Here are some points, one per row:
tensor([-0.099, 0.207, 0.609, -0.940, -0.558, -0.992, 0.231, 0.743, 1.127,
        1.462, -0.474, -0.362, 1.968, 0.698, -0.905, 1.717, -0.408, -0.098,
        0.926, 1.734, 0.140, -0.233, 0.783, 0.245])
tensor([0.221, 1.205, 0.040, 1.188, 0.428, -0.039, 0.504, 0.185, 1.607,
        1.473, 0.671, 1.932, 0.530, 0.829, -0.319, 1.122, 1.986, 2.575,
        -0.705, 0.587, 0.426, 0.519, -0.083, 1.178])
tensor([0.222, 0.703, 1.869, 1.746, 0.015, 1.774, 0.273, 0.682, 0.855,
        0.453, 0.309, 1.022, 1.411, 1.315, 1.070, -0.495, 0.453, 0.031,
        1.178, 0.340, 0.062, -0.583, -0.482, -0.634])
tensor([0.296, -0.408, 0.077, -0.205, 1.081, 0.370, 1.677, 0.894, 0.025,
        1.384, 0.929, -0.691, 2.012, 0.836, 0.606, -1.003, 1.742, 1.286,
        0.634, -0.433, 0.294, 1.262, -0.176, 0.973])
tensor([1.961, 0.428, 1.874, 0.589, 0.838, 0.810, 1.087, 1.947, 0.954,
        1.213, 1.284, 1.622, 0.832, 1.773, 0.754, 1.561, 1.595, -0.055,
        0.104, 0.313, 1.919, 0.567, 0.609, 0.698])
tensor([2.474, -0.519, 0.298, 0.067, -1.316, -0.287, 0.719, 0.691, -0.067,
        0.123, 0.318, 0.715, -0.036, -0.123, 1.514, -0.075, 0.776, 0.892,
        0.064, 0.011, 1.239, 0.959, -0.452, 0.383])
tensor([0.428, 1.939, 0.906, 0.618, 1.100, 1.421, 1.428, 0.037, -0.456,
        1.291, 0.005, 0.224, 0.952, -0.492, -0.126, 1.684, -0.568, 0.772,
        0.325, 0.302, 2.048, 1.276, 0.386, -0.677])
tensor([-0.504, -0.679, 0.015, 0.583, -0.009, 0.371, 1.941, 0.581, -0.601,
        0.038, 0.660, 1.935, 1.497, 1.813, 1.393, 0.889, -0.227, 1.500,
        -0.646, 0.301, 0.271, 0.220, 1.178, 1.412])
tensor([0.142, -0.638, 0.436, 0.864, 1.009, 2.318, 0.471, 0.855, 0.000,
        1.928, 0.120, 0.571, -0.611, -0.558, -0.672, -0.306, -0.198, 0.714,
        -0.008, -0.063, 0.583, -0.936, 1.969, -0.262])
tensor([1.944, -0.850, 0.363, 0.268, 1.734, -0.420, -0.176, -0.338, -0.135,
        1.432, -0.007, 0.054, 0.650, 1.905, -0.134, 1.491, 0.562, 0.465,
        1.327, 0.076, 0.251, -0.094, 0.091, -0.458])
tensor([1.057, 1.542, 0.489, 1.592, 1.533, 0.235, 0.661, 2.308, 0.584,
        0.281, -0.026, 0.565, -0.590, 1.526, 0.369, -0.366, 0.425, -0.318,
        -0.898, 2.226, -0.478, 0.418, 0.491, 0.270])
tensor([0.306, 1.262, 0.871, 0.972, -0.344, 1.774, 0.995, 0.966, 0.753,
        0.958, 0.350, -0.991, -0.239, 1.650, 2.019, 2.482, 1.268, 0.754,
        1.310, -0.418, -0.932, 1.630, 0.896, 0.684])
tensor([0.525, 1.341, -0.702, 2.283, 0.786, -0.810, 0.011, 0.177, 0.250,
        -0.233, 1.690, 0.921, -0.226, 0.426, 0.561, 0.939, -0.323, -0.765,
        0.835, -0.609, 1.419, 0.866, -0.163, -0.254])
tensor([0.723, 0.962, 0.332, 0.355, 1.700, 0.433, 1.013, -0.465, 1.465,
        1.909, -0.211, 2.003, 1.584, 0.234, 2.233, 1.072, 0.104, 0.186,
        0.749, 1.293, 0.585, 1.594, 1.081, 0.342])
tensor([0.745, 0.896, 0.488, 1.433, -0.135, 1.409, 1.162, 1.410, 0.682,
        -0.261, 1.107, -0.442, 2.085, 0.167, -0.400, 0.921, 0.955, -0.516,
        0.659, 0.637, 0.618, 1.309, 2.091, 1.044])
tensor([0.384, 1.502, -0.515, -0.256, 0.281, 0.605, -0.734, 1.251, 0.608,
        0.666, -0.603, 1.456, 0.563, 0.755, 0.010, -0.004, 1.436, 0.641,
        1.717, -0.809, 0.022, -0.244, 0.122, 2.193])
tensor([0.229, 0.696, 0.839, 0.361, -0.139, -0.096, 0.223, 1.276, 0.883,
        1.743, 1.472, 1.889, -0.293, 1.881, 0.359, -0.788, -0.189, 1.453,
        2.059, 0.553, 0.300, 1.882, 1.741, 1.091])
tensor([0.528, -0.591, 0.388, 1.228, 1.620, 0.034, -0.521, -0.277, 0.376,
        0.007, -0.503, -0.662, 0.806, 1.244, 1.177, 1.535, -0.392, 1.557,
        0.766, 0.615, 0.113, -0.166, 0.331, 2.155])
tensor([-0.454, -1.229, 0.956, 0.329, 0.502, 1.359, -0.493, -0.157, 1.705,
        1.066, 2.055, 1.394, 0.222, -0.709, 0.356, 1.598, 0.358, -1.063,
        0.488, 1.184, -0.552, 1.461, -0.041, 1.227])
tensor([0.384, 1.433, 1.584, -0.601, 1.228, 0.673, 0.301, -0.756, 1.586,
        0.635, 1.235, -0.945, -0.015, 1.682, 0.729, -0.669, -0.229, 0.193,
        -1.182, -0.092, 1.258, 1.529, 0.496, 1.033])
tensor([0.208, -0.173, 1.296, 2.028, -0.139, 0.697, -0.639, 1.080, 0.782,
        0.791, 0.973, -0.969, 0.244, -0.012, 0.000, 0.187, 1.759, 1.725,
        1.005, 2.033, 1.709, 1.580, 0.958, 0.281])
tensor([0.636, 1.145, 1.664, 0.152, 1.174, 0.469, -0.527, 2.028, 1.402,
        -0.508, 1.374, 1.286, 1.739, -0.062, 0.968, 1.785, 0.087, 1.726,
        0.026, -0.261, 0.772, -0.031, 1.386, -0.077])
tensor([0.399, 0.985, 0.218, 0.891, 1.404, 0.612, 1.279, 0.351, -0.316,
        -0.035, 0.954, 0.993, -0.042, 1.018, 0.296, 1.449, 2.570, -0.662,
        -0.100, 1.185, 2.017, -0.038, 1.351, 1.052])
tensor([-0.314, 0.874, 1.814, 0.526, -1.110, 0.750, 1.097, -0.671, 1.239,
        -0.511, 0.826, 0.864, -0.203, 0.540, 0.137, 0.378, 0.454, 0.450,
        1.636, 1.346, 0.909, -1.269, 0.974, 0.580])
tensor([2.608, 0.742, -0.122, 1.317, 1.098, 1.696, 1.271, -0.623, 2.234,
        0.085, 1.090, 0.800, 1.342, 0.470, 0.034, 0.095, -0.683, 0.483,
        1.145, 1.192, 1.397, 0.308, 1.194, 1.368])
tensor([0.084, 0.944, 1.850, 0.685, 0.546, 1.175, -0.602, -0.477, -1.124,
        -0.308, -0.631, 1.742, 1.847, 0.153, 0.471, -0.567, 1.166, 0.703,
        1.234, 1.399, 0.434, 1.883, 0.879, 0.414])
tensor([-0.264, -0.401, -0.425, 0.573, 0.223, -0.188, 0.560, 1.134, 1.744,
        -0.483, -0.405, 0.109, -0.270, -0.662, 1.962, -0.189, 1.486, 0.842,
        0.841, 0.380, 1.075, 1.187, 1.888, -0.839])
tensor([0.029, 0.952, 0.079, -0.417, 0.427, 1.134, -0.182, 0.824, -0.278,
        1.772, 0.418, 0.437, -0.073, 0.988, 2.167, 0.794, 0.323, 0.749,
        0.854, 0.291, 1.433, -0.390, 0.548, 0.962])
tensor([1.429, 1.952, 0.600, 0.927, 1.041, -0.686, 1.082, -0.224, -0.517,
        1.756, 2.342, -0.116, 1.294, -0.735, 1.661, 0.191, 0.833, 0.215,
        0.184, 1.000, -0.648, -0.797, 0.718, 1.441])
tensor([1.823, 0.995, 0.028, 0.420, -0.599, 0.254, 0.908, -0.282, 0.388,
        0.608, -0.667, 0.922, -0.212, 0.410, 0.673, 0.509, 0.933, 0.695,
        -0.893, -0.045, -0.394, 0.942, -0.092, 0.473])
tensor([0.978, 0.659, -0.523, -0.873, 0.555, 1.672, 0.067, 0.461, -0.532,
        -0.943, 1.610, 0.733, -0.027, 1.263, -0.143, 1.197, 0.400, 1.268,
        1.080, 1.676, -0.665, 0.947, 0.304, -0.908])
tensor([0.086, 0.753, 2.028, 0.435, 1.914, -0.230, 2.439, 0.878, 1.322,
        -0.249, 0.650, 1.081, 0.038, -0.187, -0.390, 0.442, 1.365, 0.476,
        1.589, -0.072, 0.118, 0.917, 1.002, 0.269])
tensor([0.839, 0.634, 1.012, 0.062, 1.026, 0.445, 1.159, 1.753, -0.040,
        -0.010, 0.090, 0.022, -0.565, -0.459, 0.667, 0.664, -0.760, 0.486,
        0.733, 0.459, 1.106, 1.682, -0.641, 2.226])
tensor([-0.016, 0.775, -0.694, 0.839, 1.122, 1.295, 1.354, 1.798, 1.530,
        0.504, 1.036, -0.076, 1.825, 0.461, 0.942, -0.203, 0.982, 0.680,
        1.002, 1.708, 1.187, -0.120, -1.296, 0.154])
These points spread out most along one direction. Where along it does each point below lie, from 0 to 99? 50 is the average, and the first point above lies past it. One standard deviation of the points above along it is 16.
tensor([1.961, 0.428, 1.874, 0.589, 0.838, 0.810, 1.087, 1.947, 0.954,
        1.213, 1.284, 1.622, 0.832, 1.773, 0.754, 1.561, 1.595, -0.055,
        0.104, 0.313, 1.919, 0.567, 0.609, 0.698]) 41
tensor([0.306, 1.262, 0.871, 0.972, -0.344, 1.774, 0.995, 0.966, 0.753,
        0.958, 0.350, -0.991, -0.239, 1.650, 2.019, 2.482, 1.268, 0.754,
        1.310, -0.418, -0.932, 1.630, 0.896, 0.684]) 60
tensor([0.086, 0.753, 2.028, 0.435, 1.914, -0.230, 2.439, 0.878, 1.322,
        -0.249, 0.650, 1.081, 0.038, -0.187, -0.390, 0.442, 1.365, 0.476,
        1.589, -0.072, 0.118, 0.917, 1.002, 0.269]) 27
tensor([0.839, 0.634, 1.012, 0.062, 1.026, 0.445, 1.159, 1.753, -0.040,
        -0.010, 0.090, 0.022, -0.565, -0.459, 0.667, 0.664, -0.760, 0.486,
        0.733, 0.459, 1.106, 1.682, -0.641, 2.226]) 57
tensor([0.978, 0.659, -0.523, -0.873, 0.555, 1.672, 0.067, 0.461, -0.532,
        -0.943, 1.610, 0.733, -0.027, 1.263, -0.143, 1.197, 0.400, 1.268,
        1.080, 1.676, -0.665, 0.947, 0.304, -0.908]) 51
tensor([0.142, -0.638, 0.436, 0.864, 1.009, 2.318, 0.471, 0.855, 0.000,
        1.928, 0.120, 0.571, -0.611, -0.558, -0.672, -0.306, -0.198, 0.714,
        -0.008, -0.063, 0.583, -0.936, 1.969, -0.262]) 41
tensor([-0.016, 0.775, -0.694, 0.839, 1.122, 1.295, 1.354, 1.798, 1.530,
        0.504, 1.036, -0.076, 1.825, 0.461, 0.942, -0.203, 0.982, 0.680,
        1.002, 1.708, 1.187, -0.120, -1.296, 0.154]) 39
tensor([0.221, 1.205, 0.040, 1.188, 0.428, -0.039, 0.504, 0.185, 1.607,
        1.473, 0.671, 1.932, 0.530, 0.829, -0.319, 1.122, 1.986, 2.575,
        -0.705, 0.587, 0.426, 0.519, -0.083, 1.178]) 60
tensor([0.029, 0.952, 0.079, -0.417, 0.427, 1.134, -0.182, 0.824, -0.278,
        1.772, 0.418, 0.437, -0.073, 0.988, 2.167, 0.794, 0.323, 0.749,
        0.854, 0.291, 1.433, -0.390, 0.548, 0.962]) 71
tensor([0.745, 0.896, 0.488, 1.433, -0.135, 1.409, 1.162, 1.410, 0.682,
        -0.261, 1.107, -0.442, 2.085, 0.167, -0.400, 0.921, 0.955, -0.516,
        0.659, 0.637, 0.618, 1.309, 2.091, 1.044]) 20
tensor([0.636, 1.145, 1.664, 0.152, 1.174, 0.469, -0.527, 2.028, 1.402,
        -0.508, 1.374, 1.286, 1.739, -0.062, 0.968, 1.785, 0.087, 1.726,
        0.026, -0.261, 0.772, -0.031, 1.386, -0.077]) 37
tensor([0.723, 0.962, 0.332, 0.355, 1.700, 0.433, 1.013, -0.465, 1.465,
        1.909, -0.211, 2.003, 1.584, 0.234, 2.233, 1.072, 0.104, 0.186,
        0.749, 1.293, 0.585, 1.594, 1.081, 0.342]) 53
